In the data rows, the value 128 means zero.
Here are some points:
[129 101 114 103 101  97 103  95  97  99 126  95 100  96 137  94 100 109
  97 100 101  99 102  98  99  99  99  95  94  96 101 158  96 162 156 149
 167 139 108 157 157 142 136 112 119 136 130 150 146]
[160 120 151 120 160 153 141 119 117 119 167 137 107 124 123 159 139 135
 123 105 128 170 127 147 140 158 146 151 127 145 149 111 117 102  95  97
 120 103 127  99 101  98  99 101  94  99  98  98  92]
[ 99 108 103 108 107 166 112 141 118 107 142 144 131 150 129 135 158 139
 108 142 108 175 104 144 150 123 136 167 144 127 145  96 110 156 125 129
 165 138  94 121 130 163 173 115 156 171 156 121 160]
[ 98 116 170 129 126 167 130 150 131 123 162 157 172 157  93 116 166 164
 127 107 110 152  91 126 108 125 129 161 146 127 124 110 137  97  96 101
 168  94 134  99  99  99  98  99 143  98 104  99 150]
[ 96 152 118 149 165 131 171 140 151 163  94 143 109 150 117 128 125 153
 154 128 147 121 103  90 121 135 141 130 134 127  97 127 151 138 141 124
 146 113 165 129 135 112 122 128 111 121 128 134 164]
[103 100 104 102 101  98  99  94  98 100 159  96 101  96  93 104 102 106
  92  99 100 102  88 135  98  99  97  97  95  99 138 151  96 126 157 156
 153 154 167 155 150 157 149 142  96 143 147 156 133]
[115 101 100  96  95  97 102  98  98 104 105  96 102  96 122  99  98 110
 103 100  98 102 110  92 101  98  98  94  95  99  96 161  96 111 158 152
 163 147 161 157 158 162 156 165 125 165 166 143 128]
[ 98 163 153 158 138 118 149 146 158 166 124 144 157 142  87 129 114 149
 152 148 156 112 124 152 142 126 127 123 144 128  98 116 158 113 115 122
 158 129 130 113 127 115 114 135 148 115 121 120 135]
[135 164 166 158 143 132 151 136 151 151 168 136 129 136 124 137 137 127
 147 162 146 118 114 138 171 126 136 131 137 137 148  98 145 138 122 131
 131 127 133 127 137 123 130 141 148 136 102 143 159]
[141 124 159 116 139 153 150 151 124 129 133 150 138 129  87 133 165 149
 127 143 126 154 134  91 111 137 138 152 147 145 157 121 130 116 142 133
  97 127 130 128 138 158 157 160 163 155 133 128 123]
[156 100 166 106 101  97  99  99  98  99 160  95 102  97 162  98 101 111
 125 135 124 181 102 112 127 151 161 140 110 163  95 100 110 121 152 155
 142 144 102 158 158 158 165 136 170 166 123 149 152]
[125 129 130 130 117 145 114 144 138 136 120 137 115 136 109 147 139 134
 138 128 135 146 118 127 160 147 137 151 136 156  96 159 131 148 126 126
 106 141 122 136 127 145 135 162 148 143 109 141 101]
[161 101 137 100  98  98 103  93  97 104 123  95 101  95 120  95  98  89
  98  99 103 100  93  98  98 105  98  97 100 100 104  92  96 125 168 168
 106 165 128 171 174 114 121 126 151 113 140 172  98]
[139 158 170 129 123 118 162 129 137 163 109 122 149 129 101 150 122 130
 151 164 153 128 156 164 145 143 159 115 121 168  94 111 151 165 137 144
  99 156 129 135 128 120 121 147 135 113 142 144 101]
[147 115 121 117 145 153 116 128 124 123 164 137 165 144 108 135 151 124
 125 143 135 153 153 109 139 142 147 152 139 145 165  98 124  96  99 100
 135 107 108  99  97  99  99 101 108 100  96 100  97]
[ 96 100  89  97 103  97 100  96  97 100 107  96 101  94  89  97 100  88
  95 100 101 103 167 158 101 102  98  98  89  99 164 112  96 104  99  97
 115  96 161 100  98 101 100 101 138 101 104  99 144]
[121 122 141 112 126 160 115 134 124 116 154 130 163 143 106 140 154 140
 114 127 116 164 132 102 143 143 137 160 130 139 167 170 131 151 129 135
 103 146  90 127 129 156 165 130 110 163 113 135 116]
[113 101 125  99  96  97 101  98  97 104  98  96 101  97 109  97  98  89
 101 100 102 107 158 148  99  98 101  95  88  99 118 120  95 148 164 161
 150 169 139 171 164 163 149 152 133 164 150 164 168]
[110 137 118 137 153 132 130 133 137 143 141 137 165 143 167 154 142 107
 139 122 150 144 103  87 164 169 157 124 127 153 105 155 137 168 144 126
 137 141 119 142 142 139 135 136 150 135 153 142 108]
[100 100 165  99  97  99 105  92  97 101 114  96 101  95 104 100  96  87
  97  99  99  98 106 129  99 100  98  97  95  99 116 152  96 154 162 168
  91 161 115 171 175 157 158 139 143 150 135 163 128]
[ 97 166 155 169 169 131 147 155 164 166 106 157 166 157 128 113 144 156
 171 173 152 110 136 103 153 127 122 138 140 118 132 122 165 153 117 115
 137 125 143 115 119 114 114 137 152 114 147 114 102]
[161  99 137  89  99  97  97  97  97 103  97  95 101  96  98 102  97 100
  97  99 101  99 164  95 102  95  98  96  99 100 115 149  96 154 155 165
 100 165 125 156 151 107 114 164  94 113 111 157 126]
[161 163 132 172 170 139 146 162 165 162 144 156 159 156 165 114 141 148
 169 141 131 108 136 144 161 120 119 144 158 116 104 109 165 135 113 115
  96 116 153 114 109 114 116 120  92 122 127 114  97]
[125 136 133 138 171 153 166 143 137 145 151 150 138 149  88 119 160 154
 139 149 123 137 150 125 142 148 137 151 147 137 154 167 137 140 119 122
 127 131 130 121 122 133 142 119 153 141 169 136 164]
[134 137  89 148 140 159 166 157 158 144 160 157 166 149 113 121 156 153
 159 164 114 119  88 148 118 123 112 151 152 119 140 106 158 160 115 108
 118 115  93 114 121 137 135 162 128 128 145 113 100]
[167 136 158 124 121 131 168 115 117 140 146 109 145 116 112 161 135 113
 100 100  99 104 150 148  95 101  99  97  97  98 150 156  96 113 157 155
 150 161  99 150 143 150 143 146 151 142 123 149 163]
[ 90 145 118 141 143 132 128 132 144 158 143 128 164 130 166 154 128 130
 145 158 156 136 124 105 162 146 146 124 139 154 156 117 145 105 104 101
 128 103 148 100 100  97 100  98  94  98 102 100 118]
[135 128 121 135 135 146 136 148 130 141 111 137 107 136 112 146 143 122
 148 120 137 144  99 127 141 137 158 138 133 137 143 152 130 133 119 119
 171 129 148 135 132 150 149 159 142 157 147 142 148]
[ 90  98  92 102 103  98 100  95  98  98 142  96 102  96 100 102 100  87
  98  99  95 103 158 148  99  99  97  95  95  99 101 108  96 155 169 168
 135 165 124 164 165 142 127 127 145 143 159 170 126]
[ 85 164 150 171 127 124 158 148 157 162 138 149 117 150 150 126 119 147
 165 105 156 108 114 108 128 137 116 123 141 115 116 146 165 149 122 129
 103 114 139 128 122 109 108 171 164 108 128 122  93]
[149 136 106 138 151 138 137 134 131 132 147 136 135 150 160 155 153 130
 133 114 127 148 152 107 143 136 138 144 138 138 161 120 124 151 125 139
 171 134  90 136 134 141 144 124  91 143 156 135 149]
[165 171 152 160 146 125 121 153 164 170 140 156 144 157 153 119 120 155
 164 163 158 111 104 114 118 114 128 114 156 118 126 143 165 160 121 125
 153 124  86 113 128 105 106 124 128 106 133 121 135]
[113  98  93 101  99  97  99  98  97  95 147  96 103  96 161 104 100 102
  97  98  96 101 154  94 100 101  95  96  93  98 146  99  96 118 160 156
 104 160 114 164 156 173 173 144  95 173 129 155 149]
[127 101  91  93  98  98 104  93  97 107 165  96 100  96 137 101  94 101
 100 100  99  95 113 144  97 105  99  97  99 100  93 156  96 105  99  98
 130  93 100 100 102 101  98 100 121  99  98 100 102]
[143 108 123 128 138 167 160 153 131 114 113 157 163 149 150 123 159 147
 125 150 104 167 122  98 139 126 120 164 155 120 160 134 130 100 105  94
 127 103  97 100 100  98  98 101  92  99 101  99 157]
[115 158 123 127 114 110 139 125 138 160  89 122 171 116 145 171 115 109
 140 122 176 149  89 147 132 174 174 110 115 163 143 116 138 133 160 154
  93 159 102 150 155 117 115 153 147 122 148 150 104]
[145 136 159 163 149 152 116 156 144 138 109 156 159 156 108 118 152 160
 156 135 124 127 122 165 169 121 115 152 156 117 152  96 151 168 112 115
  91 122  93 114 121 130 123 125 156 144 156 115 157]
[117 122 140 149 125 159 154 163 145 124  95 156 124 150 130 119 163 160
 138 114 115 145  96 156 143 113 116 158 156 126 116 119 144 147 114 113
 106 110 165 115 115 147 157 157 120 151 165 127 123]
[121 150 128 155 167 160 161 161 157 142 100 156 159 157 142 117 153 170
 156 114 126 129 141 121 114 113 127 153 160 115 111  93 159 131 115 107
 144 108 121 113 115 125 143 147 101 142 136 121 144]
[130 114 126 119 145 152 122 131 110 111 143 122 152 122 109 166 143 126
 111 157 135 163  97 163 174 167 144 152 124 152 139 143 117  93  98 103
 149  95 139 100  99 102 102 100 133 101 101 100 151]
[111 172 126 164 144 112 121 162 164 172 148 143 153 156 166 125 118 138
 165 121 174 109 126 119 117 114 117 111 152 116 144 121 165 120 121 122
  95 117 102 121 123 105 108 127 137 105 115 121 105]
[119 114 145 109 174 146 127 112 104 119  95 109 148 111 111 186 139 108
 108 128 134 165 126 100 168 170 174 146 104 170 109 154 104 106 105 102
 138 105 109  99 101  99 101  96 125 100 105 100 166]
[164 130 166 143 126 126 116 128 151 147 129 143 144 136 155 146 141 120
 140 141 148 135 153 119 177 137 145 123 148 164  94 127 144 115 147 133
 108 135  89 134 136 136 128 113 153 120 157 135 109]
[116 135  93 120 150 146 134 149 138 130 150 144 129 145 100 134 135 139
 135 135 124 140 120 100 168 125 137 143 139 136 123 112 131  83  99  98
 160 102 131 100 100  98  98 101 101 100  99  98 107]
[101 165 141 158 127 126 127 128 151 158 121 122 134 137 167 137 117 135
 155 107 163 120 128 125 124 151 156 117 123 136  89  90 144 151 130 145
 121 133  93 127 138 121 121 161  95 121 105 144  97]
[107 123  96 142 143 159 128 159 131 111 131 157 109 151  95 125 159 161
 146 115 118 143 114 159 124 139 125 159 149 125 153 154 137 159 120 128
  99 115  91 121 121 157 158 163 120 158 154 120 123]
[115 114 160 111 159 153 116 141 117 119 159 130 159 136 124 155 142 120
 111 113 122 171 168 151 159 146 163 160 136 155 162  93 124  85  91  99
 121  94 156 100 102 101 100 101 162  99 100 100 139]
[ 92 106 165 103 143 145 152 125 111 114 150 116 130 116 167 160 149 127
 114 128 128 182 116  97 112 174 174 146 124 182 156 104 110 152 155 157
 106 151 144 157 150 170 173 158 169 165 132 162 140]
[ 93 136  95 132 124 147 161 139 130 134 162 130 150 136 144 138 140 129
 132 122 143 155 114 142 110 159 149 144 127 155  93 160 130 101  99 100
 167 106 150  99 100  98  98 102 165  99 101  99 134]
[148 165 162 157 132 125 108 134 151 160 123 149 108 145  97 141 134 153
 149 166 151 131 162  92 156 122 134 123 138 135 159 126 158 122 128 128
  93 134 120 127 119 111 121 106 170 113 108 127 164]
[102 100 153  98 100  98 104 100  96 104 153  96 102  94  87  99  99  82
  97  98 103 101 109 159  99 103  99  95  94 100 145  94  96 115 171 172
 131 167 133 164 165 139 137 124 131 128 108 171 165]
[114 100 150 101 102  97 105  95  98 101 164  96 100  96 164  93  99  78
 100  99 101  96  91 158  99 101 101  94  82  99 153 110  96 124 171 165
 131 164  96 165 163 137 152 156 171 159 114 163 154]
Here are 12 more points, each followed by its number:
[113 168  99 162 104 118 149 156 158 172 114 149 107 144 110 134 126 148
 165 131 149 117  88 113 105 131 131 124 146 135 153 129 158  93 102 101
 115  96  93 100 103 100  98 100 104  98 100 100 124] 0
[144 164 108 163 151 126 114 129 158 163 158 143 173 149 100 131 129 151
 151 157 166 117 150 109 159 141 151 127 150 136 116  92 158 106  94  97
 144  94 121  99  97 101  98  97 169 100 112  97 151] 1
[113 158 164 148 142 132 164 137 150 155 168 150 136 143 118 132 136 143
 152 157 156 123 166 127 121 140 130 126 142 143 106 166 151 152 120 131
 161 135 146 135 125 121 129 127 124 134 162 122 126] 2
[119 172 117 156 144 118 136 147 158 163 105 136 131 120 147 160 110 106
 147 114 178 128  96 143 154 154 143 113 128 146 123 150 158 115 134 142
 119 136 133 143 148 116 116 136  92 107 140 134  95] 3
[136 156 133 145 110 140 161 132 151 158 155 143 151 143 161 130 137 154
 150 129 150 134 139 124 121 135 134 131 148 128 102 160 144  99 100  99
 113 104 113  98 100  99  99  99 130  98  96  98  89] 4
[137 138 163 137 160 138 171 140 138 128 112 129 171 145  99 154 142 119
 132 151 141 156 109 159 144 145 159 136 136 145  94 117 131 129 143 138
 173 141  98 143 142 142 150 114 103 144 127 143 100] 5
[111 129 149 140 128 152 114 154 145 134  98 157 160 144 131 143 151 142
 139 149 132 144 163 121 125 122 133 143 140 119 116 107 137 120 119 127
  94 116 112 121 121 155 150 150 143 142 165 121 106] 6
[150 100 157 100  99  98 103  97  97  98 151  95  99  96 119 103  91  93
  98  98  98  88  94 143 101  97 100  95  91  98 169 118  97 140 166 166
 155 158 168 164 166 172 175 117 163 173 157 165  99] 7
[136 142 143 137 152 132 150 129 131 125 124 137 106 144 164 161 130 130
 142 170 137 142 138 129 166 146 158 138 128 146 129 128 130 132 138 141
 128 139 122 142 143 142 152 111 102 146 140 141 105] 8
[162 164 141 157 141 139 162 152 157 155 127 157 166 157 109 121 139 166
 162 133 152 121  88 166 165 111 114 144 161 117  97 168 165 101  96  99
 122  97 156  99 101  98 100  99 170  99 105  99  91] 9
[160 166 100 165 139 125 133 153 158 164 100 157 158 155 118 115 128 153
 158 114 151 111 128 100 114 132 119 132 151 117 121  96 159 134 125 117
 128 106 155 113 113 126 115 121 125 122 167 115 119] 10
[101 100  90 101 103  97  99 102  96  97 104  95 101  95 139 102 100 114
 117 105 141 158  97 158 132 154 162 145 122 163 151 104 117 105 101 103
 127  94 152 100 101  98 101 100 166  99 102 100 171] 11
Which three of these numbered points are nearest to each point below, looking only along the 5 directions in which the first points spread most? Their numbers follow each, nearest first.
[ 96 158 126 154 147 139 116 150 158 166  88 156 107 163 103 118 137 151
 157 114 134 116  92 163 118 122 136 131 152 127  94 123 158 107 101  99
 107 102 162  99  99 101 100  99 115 100  96 100 145] > 0 9 4
[161 171 113 152 130 120 143 122 158 160 162 130 121 130 169 168 108 114
 153 143 176 125 129 161 162 147 146 110 134 175  89 154 151 150 145 151
  93 141 110 149 151 114 114 148 113 114 114 133 110] > 3 8 2
[165 156 146 158 160 147 135 153 164 157 131 164 115 162 122 122 154 158
 153 162 122 103 111 130 152 109 117 146 157 117  89 162 165 103  97 105
 154  96 105  98 101 101 100 100 163  99 100 101  94] > 9 0 1
[111 165 138 154 151 139 132 157 165 152  91 157 157 150 151 122 134 167
 157 165 139 112 131 110 121 110 115 137 158 127 160 159 158 156 114 110
 120 121 160 113 112 110 121 142  88 121 154 113 109] > 10 2 9
[157 107 106 107 140 166 116 140 111 105  96 136 172 150 157 152 163 150
 106 165 108 178 110 166 167 130 136 167 143 146 120  91 109 135 120 127
 102 124 151 121 120 169 172 127  97 173 112 127  89] > 5 6 8
[110 114 137 130 151 152 165 131 118 110 136 137 157 144 133 149 156 131
 123 164 120 170 147 134 129 145 144 159 144 136 106  93 116 142 133 128
 131 136 144 136 127 164 166 166 128 166 127 134 127] > 5 8 6
[149 100 167  97  92  98  99 101  97 105 135  96 101  95 119 103  92 115
 130 113 170 161 100 146 165 182 173 119 113 173  92 157 124 147 149 155
 119 148  84 164 167 137 129 151 130 135 135 164  93] > 8 5 3
[ 85 172 102 163 167 118 155 140 165 172 135 144 173 151 147 142 114 152
 163 120 174 108 102 101 126 126 125 108 152 119 162 103 165 102  99  97
 108 100 154  99  98  99  99 100 127  99 102  99 120] > 0 9 4
[ 98 172 147 142 163 113 114 115 151 173 163 123 143 129 163 180 112 109
 140 115 175 123  93 155 127 164 157 112 127 155  96 102 144 154 151 149
 167 143 110 134 150 114 114 140 158 113 172 157 136] > 3 8 5
[105 101 132  98  98  96 104  94  98  98 164  96 102  97 108  92  98  95
 100  99  97  99 102 111 102  98  99  92  91  99 162 127  95 137 173 171
 126 160 132 171 169 171 172 173 159 173 154 172 106] > 7 8 5
[148 100 132  93 101  98 103  88  97 100 114  96 100  95 156 100  99  95
  94  98 101  92 152 124 103 105 101  99  97 100  97 149  96 118 162 166
 119 168 147 162 166 134 136 113 112 121 137 164 158] > 7 11 8
[125 131 164 151 149 153 168 157 151 146 106 142 157 157  95 116 148 152
 153 144 126 130 159 156 162 122 129 152 153 118 104  90 151  92 101 100
 122 100 128 100 101 101  99  97 167 100 100 101 144] > 1 9 4
[135  99 122 103 100  97  95 104  97  97 154  95 102  96 121 100 103 111
 107 148 120 173 162  95 143 169 153 151 113 162  99 158 109  88 104 100
 169 107 140  98  99 101 101  98 115 100 103  99 118] > 11 4 5
[127 142 138 147 141 139 156 144 144 138  91 143 138 136  86 137 145 134
 131 148 143 139  97 140 158 154 142 131 127 137 108 139 137 104 100 101
 154  98 137  99 100 100 100  96 154 101 105  98 126] > 4 1 0
[106 102 128 103 100  98 107  90  97  99 142  96 102  96 103  93  98 121
 121 136 135 155 155 153 162 170 166 152 127 145 126 140 117  90 101 102
 107  94 108 101 101 101 100 101 153 100 104 100 170] > 11 4 5
[135 151 114 149 110 125 117 134 144 150  99 123 107 123 159 169 112 128
 143 114 169 139 162 108 146 146 148 117 124 162 126  93 144 108 101 101
  93 110 102  99 100 100 102 100 147 101 102 100 112] > 4 1 0
[131 136 157 141 111 147 160 142 144 133 143 135 143 142 129 141 134 135
 134 142 129 138 116  91 163 145 119 146 158 137 164 127 144 109 103 104
  90 100 129  99 102 100 101  94 120 100  94 100 134] > 1 4 0
[ 89  99 121  97 105  97 102 101  97  97 117  96 102  95  95 101  96  93
  95  98 100  97  92  87  99  95  99  94  96  99  97  95  96 148 167 166
  98 150 107 150 164 108 109 148 145 109 152 156 102] > 7 11 8
[140 164  96 156 124 125 146 144 158 160 119 150 143 144 142 151 120 149
 150 150 157 125 140 124 135 137 145 123 135 128 137 139 159 165 127 138
 128 132 161 135 128 112 114 116 103 115 117 127 163] > 2 10 3
[138 120 153 130 160 159 113 152 131 119 106 157 117 151 121 123 156 150
 130 118 112 140 107 141 146 114 114 158 154 127 116  93 124 151 115 123
 118 109 103 121 129 164 159 140 153 159 147 119 148] > 6 5 2
[ 98 135 133 126 114 117 140 116 125 146 101 116 150 131 127 169 125 128
 125 135 148 160 140  98 161 137 155 120 119 148  97 158 130 110 152 148
 125 158 132 150 148 133 143 146 131 129 152 148 105] > 8 5 3
[ 87 138 110 137 133 132 155 143 131 144 131 136 130 131 134 152 143 133
 125 121 136 146 120  92 163 147 138 129 135 153 167 157 136  90  99 100
 121 104 142  99 100  97  99 100 137  99 106 100 100] > 4 1 0
[154 165  99 166 133 132 112 166 164 166 141 156 167 158 141 122 139 173
 164 135 150 115 140 110 120 115 106 136 164 117 105 129 165 121 110 116
 109 115  89 114 113 111 107 143 108 114 159 112 117] > 10 9 0
[ 97 152 101 165 120 146 123 153 164 160 152 156 166 163 120 117 144 162
 156 122 142 116 159 133 162 121 116 147 155 118  89 134 158 143 106 116
  97 106  91 115 116 120 136 141 105 128 144 114 140] > 10 2 6
[145 159  91 163 127 152 122 160 164 154  94 163 157 164 163 114 144 167
 163 149 129 116 150 137 140 111 113 151 161 109 140 114 165 141 112 107
  90 108 168 108 107 135 121 137 152 121 171 115 101] > 10 2 9
[149 159 112 157 154 159 130 159 158 158 153 157 138 158 120 111 167 166
 159 150 124 123 113 115 159 120 108 151 157 116 147 162 158  96  97 101
 104 101 125  99  98  96  98 102 147  98 100  99 129] > 9 1 0
[156 157  98 162 148 139 159 157 151 141 114 150 159 151 163 121 142 151
 159 142 135 120 124 160 115 119 115 143 153 117 154 151 158 131 112 113
 163 116 127 121 127 127 122 119 103 137 128 111 171] > 10 2 6
[109 137  93 155 165 160 165 162 158 131  89 163 149 164 142 110 163 167
 158 108 120 120 121 149 132 107 111 159 166 109 151 142 158 135 107 106
 163 113 145 107 108 139 142 121  98 134 124 107 113] > 10 0 9
[117 107 156 129 173 165 147 159 137 106 159 163 171 164 144 111 164 169
 134 143 109 150 125 125 156 115 109 166 160 108 126 165 131  93 101 100
 124 102 163 100  98 100  99 100 147 100  95  99 152] > 1 9 4
[118 166 169 154 159 118 142 149 157 166 114 130 140 138 140 129 117 136
 164 141 170 118 121 117 130 160 135 121 141 141 107 115 158 119 140 138
 160 129 102 142 145 112 108 155 125 122 163 143  95] > 3 2 8
[135 100 142  99  99  97  98  97  98  98  96  96 102  97 163  99  97  94
  96  99  99  99 152  97  98 100  98  96  97  97 101 140  96 148 164 159
 161 157  93 156 157 136 121 148 116 123 122 164 157] > 7 11 8
[ 96 108 106 106 140 166 106 120 104 102 111 130 130 137 121 148 166 128
 103 164 108 179 114 137 112 133 145 157 140 156 160  88 110 153 134 136
 118 131 134 135 126 167 171 151  98 173 142 144 104] > 5 8 6
[130 144 120 158 145 153 110 163 158 155  93 165 146 157 123 120 158 172
 160 121 133 126 119 103 169 123 119 151 159 119  94 168 158 122 109 110
 113 120  86 115 106 126 120 153 101 128 151 111 145] > 10 2 6
[138 150 127 157 111 145 121 149 157 147 128 157 116 149 131 133 159 158
 141 106 126 129 139 144 157 130 126 152 153 125 107 140 151  88 100 101
 145 103 147 100  97 101  99 102 145  99 103  98 167] > 0 4 1
[154  99  99 103 101  97 101  95  98  97 104  96 103  96 117 100  94 117
 127 120 158 165 143 146 158 171 154 129 125 174  94 152 124  85  98 103
 157 101  91 100  99  98 101 100 145 101  96 100 151] > 11 4 8
[ 97 135 145 124 120 139 115 134 131 139 116 129 107 136 121 147 132 125
 129 114 135 167 141 110 133 161 156 131 119 174 113 153 130 161 143 138
  90 139 112 142 143 142 150 171 133 150 125 149 129] > 8 5 6
[154 134 157 129 166 138 158 129 132 138  96 129 122 136 123 139 133 117
 130 104 140 142 105 116 173 153 143 144 126 157 121 137 131 128 130 143
 109 143 125 150 142 144 151 141 116 145 138 135  98] > 8 5 6
[117 149 163 157 171 151 141 163 158 159 158 163 143 158 160 111 146 165
 163 164 128 117 131 134 156 114 107 151 158 117  99  99 159 156 114 104
 161 122 133 114 113 130 122 145 136 122 169 106  90] > 10 2 9
[166 172 166 162 125 104 142 130 164 174 134 123 158 137 142 146 103 122
 167 156 178 120  98 122 116 157 152 103 115 145 155 167 158 166 156 143
  89 133 113 150 137 105 108 106 117 114 141 142 126] > 3 2 8
[108 121  91 142 159 160 117 156 131 113 138 150 159 155 148 131 160 146
 133 127 116 149 115 159 116 120 113 160 161 127 117 169 130 105  97  97
 134  91  94  99 100 102 100  97 118 100 110  98 141] > 0 4 9
[165  99 168 105 105  98  99 100  97  91 102  95 103  96 101 100 107  99
  94  99  97 106 102 164  99 101  99  95  98  96 165 118  95 151 164 165
 121 172 126 163 163 143 149 109 133 150 147 163 104] > 7 8 11
[141 102 157 101 102  98 102  92  97 100 124  96 100  96  89  99  98 118
 112 156 137 159 118  92 165 163 183 145 110 173 103 107 110 155 157 163
 108 145  93 164 158 164 157 111 134 157 116 158 141] > 8 5 7
[128 150 129 156 117 152 162 160 158 149 105 156 144 157 128 133 151 157
 157 112 123 121 119 132 119 113 117 149 152 119 124 124 158 148 120 113
 128 126 115 114 123 136 136 121  99 128 117 121 137] > 10 2 6
[154 157 154 155 129 146 143 149 151 162 150 143 115 150 104 129 125 146
 153 135 142 113 128 126 114 127 128 130 151 120  92 120 151 151 121 114
 123 125 170 120 122 121 120 134  89 115 119 136  94] > 10 2 0
[164 171 103 163 155 104 113 126 151 166 103 136 161 128 129 157 113 109
 154 154 174 119 149 162 134 163 142 111 137 163 162 121 158 150 135 149
 163 156 129 142 150 110 108 120 159 108 149 148 106] > 3 2 8
[148 158 159 142 111 132 171 137 144 151 146 122 159 129 158 166 130 131
 146 113 161 145 109 149 128 165 174 124 126 154 161 160 143  97  99  99
 167  91 146 100 102 100  99  99 170  98 104  99 107] > 4 1 0
[166 136 153 147 150 139 109 149 151 129 116 143 151 150 139 131 140 150
 145 112 134 131  90 112 133 121 127 141 145 126 168 138 144  92 100  98
 134  96 132 100 100  99 100  98 129 100 101  99 113] > 1 4 0
[158 159 123 148 151 125 121 126 145 165 122 123 130 117  87 159 117 107
 147 142 158 123 100 128 138 156 163 109 117 153 136 100 138  96 103  99
 158  93 155 100  99 103 100  97 103 100  97  98 147] > 4 1 0
[143 152 141 151 116 153 139 151 158 160 158 150 135 151  95 123 138 155
 166 145 138 128 100 166 158 130 142 145 140 126 147  98 158  90 101  98
 130 105 133 101 101  98  99 102  92  99  96 101 101] > 1 9 4
[156 152  94 143 159 125 123 129 137 136  91 130 138 129 106 168 128 131
 125 135 152 153 146  98 118 158 152 132 110 163 169 127 131 122 148 144
 129 148 159 149 148 131 130 142 102 137 120 157  96] > 8 5 2
[151 159  94 140 107 111 165 117 144 163 159 123 143 129  91 157 118 125
 141 136 176 123 168 129 150 183 156 120 109 163 134 134 144 128 154 161
 113 140 124 156 143 125 123 147 114 116 151 158 146] > 8 5 3
[145  99 129 100  99  98  97  99  97  98  98  95 100  96 115 106 100  92
  98  99  98 100 159 114  98  99  98  96  97  98 168 126  96 124 171 163
  94 167 147 163 165 130 122 143 138 129 123 171 111] > 7 11 8
[117 121 101 139 111 151 141 147 145 124 125 157 137 150 106 125 152 150
 147 163 124 132 142 120 124 126 126 160 139 117 128 139 130  84 100  99
 142  98 136 100  99  99  99  98 159 100 103  99  91] > 0 4 1
[107 130 139 139 175 153 136 144 138 140 165 149 122 148 113 145 160 140
 129 108 125 143 160 140 153 130 125 153 153 127 130 148 138 100 100 100
 118  97  89  99 101 102  99  98 113 100 109  99 154] > 1 4 0
[157 157 109 148 135 111 148 121 151 165 129 122 167 115 110 170 121 132
 137 120 174 135 160 115 125 175 169 113 111 164 111 131 138 130 135 143
 137 151 107 156 141 114 114 144 134 114 152 156 123] > 3 8 5
[164 120 130 128 174 153 169 130 132 117 157 142 116 136 153 164 154 135
 109 140 128 167 103 100 154 145 141 145 134 138 152 107 116  97  96 100
 136  99  85  98  99  99  99  98 166 100 106  98 159] > 1 4 11
[138 123 122 138 129 161 162 155 131 116 123 157 146 158 103 131 165 143
 129 151 115 145 146 149 146 116 114 158 148 132  91 132 137 124 136 113
 117 109  93 113 115 155 164 144 124 150 176 112 161] > 6 5 2
[ 95 158 127 148 148 132 128 150 150 143 136 150 167 150 127 149 124 142
 158 163 149 132 122  90 143 132 135 138 146 134  90 133 144 139 116 127
 102 114 157 142 128 127 128 151  96 121 159 128 122] > 2 10 3
[163 128 100 129 140 147 108 130 124 138 154 136 149 130  94 152 144 132
 128 134 130 145 158 152 118 132 157 143 129 134 127 140 137 144 139 136
 158 149 164 141 146 148 143 116 130 135 146 137 123] > 5 8 6
[126 158 146 153 147 124 154 129 151 152 159 143 167 143 104 150 135 138
 149 156 148 129 125 157 110 144 149 131 140 148 165 159 151 110 125 140
 171 123 143 136 134 120 129 152  94 114 124 134 109] > 2 6 5
[126 136 133 158 146 166 163 169 158 127  89 163 171 164 145 113 165 160
 160 150 108 118 153 107 129 108 109 164 157 108 128 125 158  95 102  98
 165  99  85 100  97  98  99 101 119  99 103  99 129] > 9 0 1
[142 150 133 155 105 132 161 146 144 156  98 143 152 143 115 147 137 145
 144 142 149 130 123  88 163 138 144 137 149 125 161 155 151 105 100  97
 143  95 144  98  99 100  98  99 109  99 105  99 105] > 4 1 0
[114 101 108  98 102  97  99  86  98 101  98  96 102  97 166  97 103 134
 118 165 147 167 137  89 146 178 165 138 106 165 137 135 110  96  99 102
 132 105 116 100  98  99  98 105 110 100  98  99 127] > 11 4 8
[ 98 101 139  97  99  99 102  99  97 103 124  96 100  94 130 102  99  98
  94  99  99  97  88  95 106 100  99  99  85 100 136 156  96  96 100  99
 123  94 140  99 101  98 101  99 132  99 102  99 122] > 11 7 0
[125 136 116 148 157 145 159 154 151 141 121 150 145 156 110 112 148 166
 157 107 125 131 152 157 129 116 116 151 158 117 103 140 145 102 101 101
  96 103 103 100  99 100 100 101 153 100  99 100 167] > 9 0 1
[106 137 145 144 142 133 138 138 137 150  88 143 160 121 153 145 130 128
 130 128 150 164 107 145 132 153 156 130 137 155 162 117 130 164 132 142
 128 146 155 135 123 139 141 137 101 128 145 142 163] > 5 8 6
[ 96 156 115 147 140 132 112 140 158 160 146 143 108 151 158 145 131 151
 153 171 156 125 113 103 155 123 136 130 148 130 123 141 158 132 128 135
 122 123 160 120 130 127 128 121 136 113 150 127  99] > 2 3 10
[ 85 129 127 122 139 139 119 134 130 124 118 123 146 129 128 147 140 125
 120 142 143 163 164  87 149 169 153 134 135 153 100 142 123 141 145 149
  91 128 118 141 137 136 142 149 161 150 135 149 106] > 8 5 6
[166 165 135 158 123 111 114 143 157 169 131 143 131 123 103 136 113 130
 154 114 177 117 161 161 123 160 153 111 137 125 152 131 158 157 138 136
 107 134  97 142 141 109 114 113 115 114 133 142 165] > 2 6 8
[ 99 105 101 135 172 166 126 153 139 104  96 163 134 165 125 114 161 169
 136 163 102 139 104 108 115 105 107 164 165 112 136 104 137 151 112 106
 140 116 160 106 106 172 172 168 170 173 104 106 154] > 6 2 5
[163 157 152 169 106 159 161 163 164 157 156 163 131 164  86 118 161 168
 164 156 112 109 160 130 115 105 107 165 170 109 127 158 165  86  98 103
 109  96 146  99 102 101  99  99 159  98  96  98 127] > 9 1 0
[120 102 101 102 106  97 100  99  97  97 102  96 100  96 138  97  98  97
  95 100 100 104 137 116 101  98  99  93  91  98 121  96  95 157 157 162
 111 164 165 164 164 127 121 156 153 121 139 149 161] > 7 11 8
